In the rows, zero is written as 128.
Each path below is one point turned by a fixed rotation once a step. After each direction that follows a path, write how fast that rotation turns it, in degrees per step (0 if it stays still).
Each turn is a multiple of 5 degrees from 10 to 175, or 0.
Each row of a path follows its step; steps can be skipped.

step 0: [118 133 137 133 126 132 118 117 124 132 128 123 127 138 132 124 120 121
 130 116 126 143 132 124 132 132 130 141 138 130 124 135 127 119 131 135
 130 125 131 131 120 117 113 128 125]
step 1: [127 129 138 123 122 124 121 138 116 124 117 124 135 125 120 129 122 127
 127 128 132 132 124 139 120 127 125 125 139 122 116 119 126 138 137 138
 134 118 126 137 137 132 137 122 123]
step 2: [117 118 125 128 120 131 121 129 133 139 134 117 126 124 127 120 135 127
 134 130 130 122 113 123 130 132 115 130 137 141 130 127 120 132 123 132
 123 129 133 125 119 122 125 118 113]
step 3: [129 126 141 123 134 121 125 128 132 122 127 124 134 136 127 126 123 128
 130 128 124 142 144 128 122 136 126 126 128 134 131 111 125 117 139 128
 120 117 136 128 130 115 120 122 123]
step 4: [134 140 125 135 119 133 125 125 120 122 129 135 124 122 122 119 129 129
 126 126 122 118 125 128 120 121 116 134 137 138 119 114 135 127 128 139
 130 121 138 131 130 138 131 117 129]
step 5: [123 116 131 126 126 120 133 126 132 128 128 120 123 130 119 122 122 134
 124 125 140 105 123 132 120 134 127 123 125 129 131 124 124 133 131 126
 115 127 130 129 117 119 112 123 131]
step 6: [135 139 142 137 128 125 135 120 119 131 140 132 136 132 133 133 126 121
 127 128 109 123 133 129 121 132 127 123 126 133 128 124 120 121 136 126
 127 124 124 115 126 129 120 121 119]
step 7: [129 130 135 131 123 131 130 127 128 113 131 131 119 126 116 127 123 129
 128 117 120 125 120 126 131 130 114 111 132 122 119 124 136 132 121 133
 137 122 131 132 123 123 124 132 143]
step 8: [117 124 125 128 128 125 136 112 121 129 126 122 135 133 120 116 127 114
 138 124 136 115 117 123 123 135 139 121 120 129 122 132 124 124 129 129
 125 124 120 123 133 128 129 121 128]
step 9: [129 132 137 126 126 141 141 128 131 132 144 134 125 128 124 128 126 129
 128 129 125 131 127 135 137 135 129 119 133 128 125 117 128 131 146 119
 139 133 124 119 129 114 134 127 122]
step 10: [120 128 124 122 126 121 132 114 128 115 141 132 126 118 125 128 124 126
 134 133 124 134 120 119 127 131 127 134 134 126 113 137 137 123 125 137
 133 122 137 132 134 119 120 134 128]
step 11: [117 125 134 128 124 132 132 139 126 134 127 125 129 137 123 121 114 126
 126 123 133 123 123 130 122 145 141 139 131 120 120 129 130 121 136 133
 128 128 131 123 130 129 141 119 137]
[130 126 127 128 126 126 124 128 126 129 127 126 129 127 128 126 126 128
 124 125 127 128 131 129 129 127 126 127 129 131 130 126 128 128 126 128
 124 126 129 132 127 128 129 127 123] -> 25
[128 127 128 130 126 127 129 131 131 130 128 131 127 127 132 130 130 124
 127 128 130 128 129 128 130 128 132 129 128 127 128 123 130 129 123 128
 128 125 125 128 129 129 125 128 128] -> 0

step 0: [129 126 123 135 135 129 136 140 125 138 140 127 126 122 125 128 115 126
 118 127 136 120 126 121 121 130 133 133 132 127 126 138 134 117 125 124
 128 126 120 139 122 132 127 129 138]
step 1: [128 127 125 123 140 133 134 124 112 140 127 127 121 133 125 125 131 130
 126 133 127 127 125 132 129 124 123 131 128 124 134 134 137 136 125 142
 118 131 122 126 132 124 118 115 133]
step 2: [140 115 127 127 127 120 132 129 128 131 131 125 118 123 130 119 133 133
 127 129 126 128 126 133 121 135 123 114 142 146 128 127 126 130 132 132
 124 120 127 131 126 134 126 123 121]
step 3: [133 123 135 137 130 138 129 142 125 126 128 128 117 136 134 125 136 128
 121 125 130 140 132 135 131 127 123 128 122 123 138 116 136 120 128 128
 133 116 126 123 125 131 132 127 124]
step 4: [130 121 141 129 140 115 115 126 135 121 122 117 131 134 124 129 128 126
 127 126 130 136 129 120 117 126 127 128 123 122 130 124 127 136 135 135
 123 119 133 126 134 120 133 126 128]
step 5: [129 129 128 136 132 123 127 144 144 129 130 122 130 127 129 137 134 123
 132 130 136 126 129 132 133 125 131 125 135 124 135 130 117 140 136 114
 131 136 131 127 124 134 130 126 136]
step 6: [124 123 134 129 126 135 133 123 138 134 127 126 132 129 129 136 138 120
 126 131 136 130 135 120 145 119 134 133 122 130 132 138 128 124 126 130
 114 130 129 131 135 121 127 133 121]
step 7: [132 128 121 126 116 118 133 131 136 133 125 123 134 128 136 128 125 133
 124 139 120 125 127 131 121 123 137 124 137 124 125 136 136 126 131 129
 127 129 123 128 143 120 122 143 132]
step 8: [126 135 114 136 130 126 139 136 118 127 133 129 124 125 129 132 134 119
 121 117 128 127 130 127 128 129 141 120 122 127 123 131 127 122 130 133
 133 124 122 135 123 119 114 128 131]
step 9: [129 131 127 123 135 118 129 122 115 129 133 129 116 137 131 136 124 121
 126 143 131 122 131 120 125 127 115 127 133 130 124 129 141 127 128 130
 126 126 123 136 123 117 130 124 129]
step 10: [130 123 127 128 131 127 134 138 128 133 132 123 116 137 127 122 125 140
 133 122 124 130 141 130 129 141 126 133 139 130 116 130 136 139 133 127
 127 126 130 128 124 137 120 121 126]
step 11: [140 115 126 132 136 135 127 139 127 126 122 137 120 128 125 118 122 129
 126 131 131 140 133 124 128 118 120 126 115 139 134 128 128 131 123 125
 125 125 134 132 127 127 123 126 124]
[128 127 130 125 129 129 130 131 131 125 128 127 132 128 127 126 127 127
 131 129 132 130 127 127 128 127 128 130 124 129 128 131 131 131 131 126
 129 131 129 129 127 130 129 130 129] -> 55
[130 125 128 127 131 128 128 127 127 130 129 124 130 129 127 126 130 130
 127 127 130 128 124 129 128 130 128 127 128 127 135 126 126 126 128 128
 127 126 131 125 129 131 131 127 128] -> 35
[131 128 130 127 127 127 128 124 127 125 129 128 127 133 129 129 126 127
 131 129 127 131 125 127 126 126 129 130 131 130 127 127 126 127 129 131
 125 130 129 129 131 127 128 129 131] -> 140

step 0: [132 121 132 128 135 133 131 139 119 131 117 130 130 126 134 120 115 138
 118 124 134 125 121 135 129 135 135 123 137 114 123 117 132 117 125 128
 139 130 130 133 126 128 131 126 122]
step 1: [123 131 134 134 125 129 134 122 121 111 145 128 134 124 132 133 133 126
 137 131 133 138 130 131 130 128 119 121 115 119 131 128 122 135 126 119
 116 127 128 133 122 133 124 125 133]
step 2: [132 126 122 119 123 129 136 127 130 144 118 124 122 128 117 132 136 122
 124 135 127 116 128 122 124 128 119 134 126 133 120 124 124 133 137 139
 123 133 118 130 127 134 132 136 137]
step 3: [128 134 136 132 122 126 121 128 125 137 127 137 124 124 130 119 112 122
 128 120 135 130 135 142 120 123 137 124 133 133 125 137 134 126 122 128
 127 122 129 130 133 113 125 132 117]
step 4: [138 122 133 129 136 117 130 124 134 118 132 124 131 131 138 126 130 129
 129 125 117 127 126 120 136 137 123 128 125 134 144 130 137 128 113 121
 122 132 125 119 119 136 131 129 133]
step 5: [122 131 117 123 126 138 134 124 140 132 118 123 121 130 127 129 125 137
 129 126 127 127 120 128 127 124 131 135 122 124 127 120 111 130 139 121
 132 121 122 121 142 134 120 121 122]
step 6: [121 128 115 129 135 123 121 127 120 126 136 130 131 138 131 128 124 120
 128 130 126 136 128 139 129 135 128 122 135 133 126 140 130 127 134 145
 136 128 133 145 123 120 121 125 131]
step 7: [125 131 145 132 135 125 127 134 125 127 128 127 137 122 123 134 142 125
 124 128 123 113 137 129 140 129 136 128 125 125 128 125 135 120 129 117
 130 123 131 124 134 133 138 132 139]
step 8: [133 134 124 118 113 131 126 128 133 123 127 129 131 120 136 118 127 126
 136 134 134 135 126 119 131 119 125 131 130 128 122 118 121 137 134 129
 128 130 129 129 124 130 143 124 108]
step 9: [128 120 135 141 127 125 129 125 123 135 121 129 130 141 123 129 132 138
 132 135 130 140 132 125 116 125 130 127 126 128 127 140 132 121 124 140
 134 139 120 128 121 132 115 126 129]
step 10: [123 133 124 138 137 133 126 140 127 127 134 126 119 117 121 129 135 128
 118 115 125 121 134 124 128 128 121 141 136 125 131 127 129 137 116 122
 119 120 132 130 134 122 124 129 127]
step 11: [137 123 125 118 131 127 136 126 128 134 136 127 126 131 143 126 120 122
 136 138 132 124 113 125 117 129 134 122 135 118 130 121 137 130 139 127
 124 127 136 119 127 126 135 125 131]
[128 130 132 126 129 128 125 129 128 129 130 125 127 124 130 126 126 127
 126 129 130 128 128 129 128 130 129 126 133 129 130 128 131 127 128 128
 129 128 130 124 129 131 130 131 127] -> 95
[130 127 130 126 129 126 125 129 126 127 129 129 129 128 129 126 129 129
 126 127 130 126 128 127 131 126 125 127 127 125 130 131 131 130 125 125
 129 126 127 131 131 128 126 125 130] -> 115
[125 126 131 127 132 129 127 125 129 129 127 129 129 127 123 129 129 129
 129 125 129 123 130 126 128 128 126 129 131 131 130 124 126 130 129 127
 128 129 129 129 127 130 128 126 127] -> 135
[129 128 128 126 127 127 130 124 130 129 126 128 126 129 129 127 123 125
 127 126 126 126 127 132 129 131 127 125 125 132 130 130 126 128 127 126
 126 126 125 129 130 129 127 130 129] -> 35

step 0: [128 135 129 126 148 133 136 128 132 130 120 118 128 142 130 127 135 143
 124 122 130 123 125 118 131 126 132 117 128 133 127 130 128 128 122 133
 139 136 126 125 134 112 126 135 123]
step 1: [126 127 136 139 132 128 128 135 137 128 124 120 136 139 124 124 124 126
 131 114 133 126 134 132 124 127 131 140 129 127 121 147 129 134 119 140
 127 137 142 126 129 126 136 135 122]
step 2: [136 127 126 136 124 136 125 123 119 135 131 123 127 133 144 135 127 121
 139 110 140 127 125 123 135 127 122 130 130 135 119 139 124 117 128 141
 126 121 123 126 128 127 130 134 122]
step 3: [127 136 126 118 127 129 137 130 120 130 140 141 122 141 123 128 129 118
 125 117 136 134 122 113 119 134 125 119 126 134 130 135 133 125 125 133
 129 125 136 127 129 120 126 137 113]
step 4: [117 132 127 127 133 126 137 132 122 122 127 121 134 137 137 130 119 119
 140 127 137 134 119 134 115 125 124 127 126 124 122 128 141 124 125 125
 125 140 134 119 136 114 129 120 122]
step 5: [139 124 123 134 136 134 141 132 138 118 126 120 125 125 136 140 127 138
 137 115 131 131 124 126 127 136 124 122 124 139 130 131 135 134 137 128
 138 133 129 119 129 117 138 132 128]
step 6: [140 133 134 130 121 125 123 130 136 127 137 135 135 127 121 142 122 123
 123 112 127 133 122 127 128 130 136 136 115 124 118 141 138 128 133 126
 132 141 132 124 128 128 133 138 124]
step 7: [130 136 132 128 128 126 128 114 133 141 123 126 132 135 144 133 124 122
 121 127 136 134 120 125 138 120 126 122 123 123 123 134 138 112 139 131
 136 128 122 119 126 124 122 127 121]
step 8: [120 136 133 132 133 130 147 128 135 124 119 128 129 144 128 124 115 133
 117 125 125 125 124 110 119 129 136 124 125 133 129 124 132 122 130 135
 138 130 133 127 126 127 130 136 117]
step 9: [129 133 139 144 127 134 133 136 127 128 127 120 143 133 129 119 111 124
 135 121 126 127 136 129 118 117 126 132 128 129 109 131 133 129 129 134
 131 131 128 125 128 116 133 126 130]
step 10: [135 127 137 140 127 140 134 129 129 137 131 126 122 123 131 121 130 128
 137 119 133 138 119 122 137 134 112 125 125 136 119 131 130 127 134 133
 133 123 123 127 122 123 134 147 126]
step 11: [118 142 138 126 128 134 136 132 116 129 139 132 124 133 115 134 133 123
 115 117 126 132 116 132 125 129 124 128 121 123 121 133 131 121 127 133
 123 134 124 119 130 124 129 141 121]
[128 127 129 127 125 129 129 125 123 129 128 128 129 127 126 126 124 126
 130 129 126 128 126 130 125 129 124 127 128 134 129 126 130 131 127 129
 126 126 127 127 131 127 129 130 128] -> 55
[127 128 129 128 125 129 127 130 129 129 129 128 130 130 123 129 126 129
 127 128 129 129 132 128 126 126 125 128 122 126 129 130 127 128 127 127
 125 131 128 128 129 130 128 125 126] -> 140
[124 128 127 130 128 129 131 126 127 124 125 125 128 130 128 129 128 130
 126 127 127 128 128 132 128 129 128 129 128 127 130 128 125 126 129 130
 127 127 133 124 127 129 131 127 131] -> 100
[128 127 132 127 128 133 130 128 127 129 124 126 129 127 129 126 132 126
 124 127 126 129 129 128 129 128 127 127 128 128 124 128 125 129 123 128
 126 128 128 131 128 128 128 128 128] -> 35

step 0: [122 129 120 114 127 125 132 128 133 127 132 129 134 141 122 131 133 126
 128 135 124 132 118 129 152 122 127 120 127 121 133 117 128 122 127 131
 124 138 126 126 132 120 120 139 132]
step 1: [136 135 117 124 128 126 135 130 141 139 128 117 124 124 117 124 139 122
 131 126 124 126 131 129 121 125 125 134 135 117 138 134 137 131 128 118
 138 130 127 130 123 133 131 142 127]
step 2: [111 122 126 140 128 124 120 126 122 126 128 126 127 129 122 125 130 130
 125 147 138 142 122 128 129 124 130 128 125 113 131 125 133 133 124 121
 126 138 135 133 128 130 133 136 136]
step 3: [131 120 121 115 123 124 119 127 131 131 138 125 128 133 128 129 129 121
 121 124 120 126 130 130 132 132 132 118 127 124 135 128 148 138 124 132
 124 133 117 124 123 115 132 138 139]
step 4: [127 137 106 129 132 121 132 131 126 134 129 119 128 122 137 135 136 120
 130 140 126 131 118 132 120 127 125 120 128 123 130 134 135 128 118 127
 120 127 127 133 131 143 134 131 121]
step 5: [124 121 126 117 121 115 127 133 130 134 140 124 133 136 126 131 128 122
 119 129 140 134 119 137 136 130 139 124 128 118 131 125 125 128 128 114
 129 131 146 122 131 125 126 127 133]
step 6: [134 133 126 124 131 122 119 130 137 132 123 127 128 121 135 128 135 130
 124 133 116 122 128 122 138 124 129 117 131 125 134 139 133 131 131 120
 126 130 130 120 119 130 127 154 128]
step 7: [116 124 113 129 126 134 138 138 134 128 135 121 122 118 122 128 130 125
 128 131 127 138 118 121 136 134 123 128 128 118 133 125 127 122 126 121
 115 141 130 140 130 128 128 133 128]
step 8: [129 126 121 121 121 129 129 128 132 127 140 126 134 143 116 123 142 126
 122 133 133 126 132 129 131 109 129 122 130 124 133 123 139 131 121 127
 135 132 131 122 135 122 126 142 126]
step 9: [126 136 124 129 126 123 121 121 131 139 117 124 134 126 127 128 130 116
 134 139 121 135 121 132 127 134 123 132 133 109 138 134 140 124 125 130
 131 135 126 132 120 132 129 139 134]
step 10: [123 117 115 128 132 118 125 139 127 126 141 124 124 125 129 124 132 128
 119 132 139 132 129 128 122 132 125 126 119 121 134 126 138 145 125 116
 125 133 132 132 123 128 131 126 140]
step 11: [124 125 119 122 126 121 121 127 126 139 124 127 133 137 128 139 131 127
 123 134 125 130 121 128 141 122 141 111 131 129 130 131 137 136 120 137
 118 130 121 121 132 132 132 138 126]
[128 126 127 129 127 128 131 128 127 125 131 126 130 128 129 129 128 125
 130 127 128 128 130 127 130 127 127 125 129 131 127 126 132 123 124 131
 126 127 125 129 130 126 130 128 124] -> 90
[130 130 127 127 127 125 126 130 126 123 130 128 127 131 124 130 127 128
 127 126 130 124 127 127 131 126 128 129 128 130 127 128 130 129 131 130
 129 128 129 129 128 126 127 128 132] -> 140
[133 125 131 126 128 128 127 125 127 129 129 127 129 130 127 124 131 130
 128 129 127 127 128 128 132 128 128 125 129 126 126 125 126 131 127 129
 127 128 127 124 128 126 128 127 129] -> 135

step 0: [124 134 123 134 122 125 132 126 134 123 131 125 126 128 131 114 136 120
 126 125 123 130 131 120 130 113 131 139 144 124 139 124 124 132 141 120
 132 131 128 126 125 121 135 132 132]
step 1: [132 127 123 134 135 125 128 126 130 127 119 143 120 134 120 119 137 136
 138 130 136 131 132 118 125 128 131 137 134 131 131 123 131 134 120 125
 138 129 129 124 116 127 116 127 126]
step 2: [137 132 129 133 125 128 134 124 134 115 131 138 129 127 123 130 132 123
 130 125 125 144 123 120 134 120 127 129 139 130 124 125 128 123 135 121
 125 114 139 137 121 129 133 133 134]
step 3: [120 118 126 141 122 118 136 137 134 128 135 129 124 124 122 114 141 129
 127 128 128 134 126 120 134 121 130 137 125 123 130 125 129 122 127 129
 135 133 138 121 124 130 118 128 129]
step 4: [139 123 121 126 132 125 124 119 128 124 126 135 133 138 124 120 123 127
 128 127 122 145 127 119 122 122 134 137 138 114 120 120 123 129 131 135
 137 131 132 132 122 128 126 127 130]
step 5: [133 129 125 129 132 123 143 130 135 133 142 135 116 125 120 119 125 123
 131 127 135 133 116 127 129 125 131 126 140 120 134 126 130 125 128 117
 132 126 137 127 125 122 125 138 122]
step 6: [118 115 127 130 116 122 121 131 124 120 129 132 125 128 130 116 128 121
 135 125 133 138 131 110 125 123 126 130 139 130 126 125 122 134 125 124
 134 135 129 134 121 125 128 136 131]
step 7: [129 132 116 134 137 129 132 129 135 126 125 140 121 136 120 123 138 119
 137 122 131 127 132 115 123 129 131 133 138 116 129 124 127 122 135 127
 126 128 138 124 130 121 134 121 128]
step 8: [126 131 126 127 119 127 131 122 133 117 129 136 127 124 117 119 121 127
 133 130 136 127 126 117 141 125 119 128 135 121 128 124 134 126 127 124
 136 125 134 134 112 134 116 127 124]
step 9: [133 118 117 135 124 122 129 136 127 126 129 140 119 124 127 131 130 114
 134 127 129 144 125 122 134 125 128 138 135 131 118 127 129 114 131 131
 131 133 134 129 136 129 124 129 132]
step 10: [123 139 119 136 124 126 128 131 126 124 132 123 133 131 120 117 125 119
 131 124 124 131 127 128 125 119 131 133 133 106 134 121 123 120 130 126
 134 133 134 127 118 126 121 129 133]
step 11: [130 126 115 116 132 128 126 127 131 126 130 141 118 127 123 113 128 123
 132 136 136 140 129 132 130 122 131 138 144 130 128 130 134 131 129 128
 139 131 125 128 126 127 122 129 121]
[128 129 125 129 131 131 131 125 130 126 128 124 130 128 127 126 129 125
 127 127 129 127 130 128 125 131 129 132 128 126 125 127 129 132 127 129
 129 128 126 125 127 127 126 125 127] -> 110
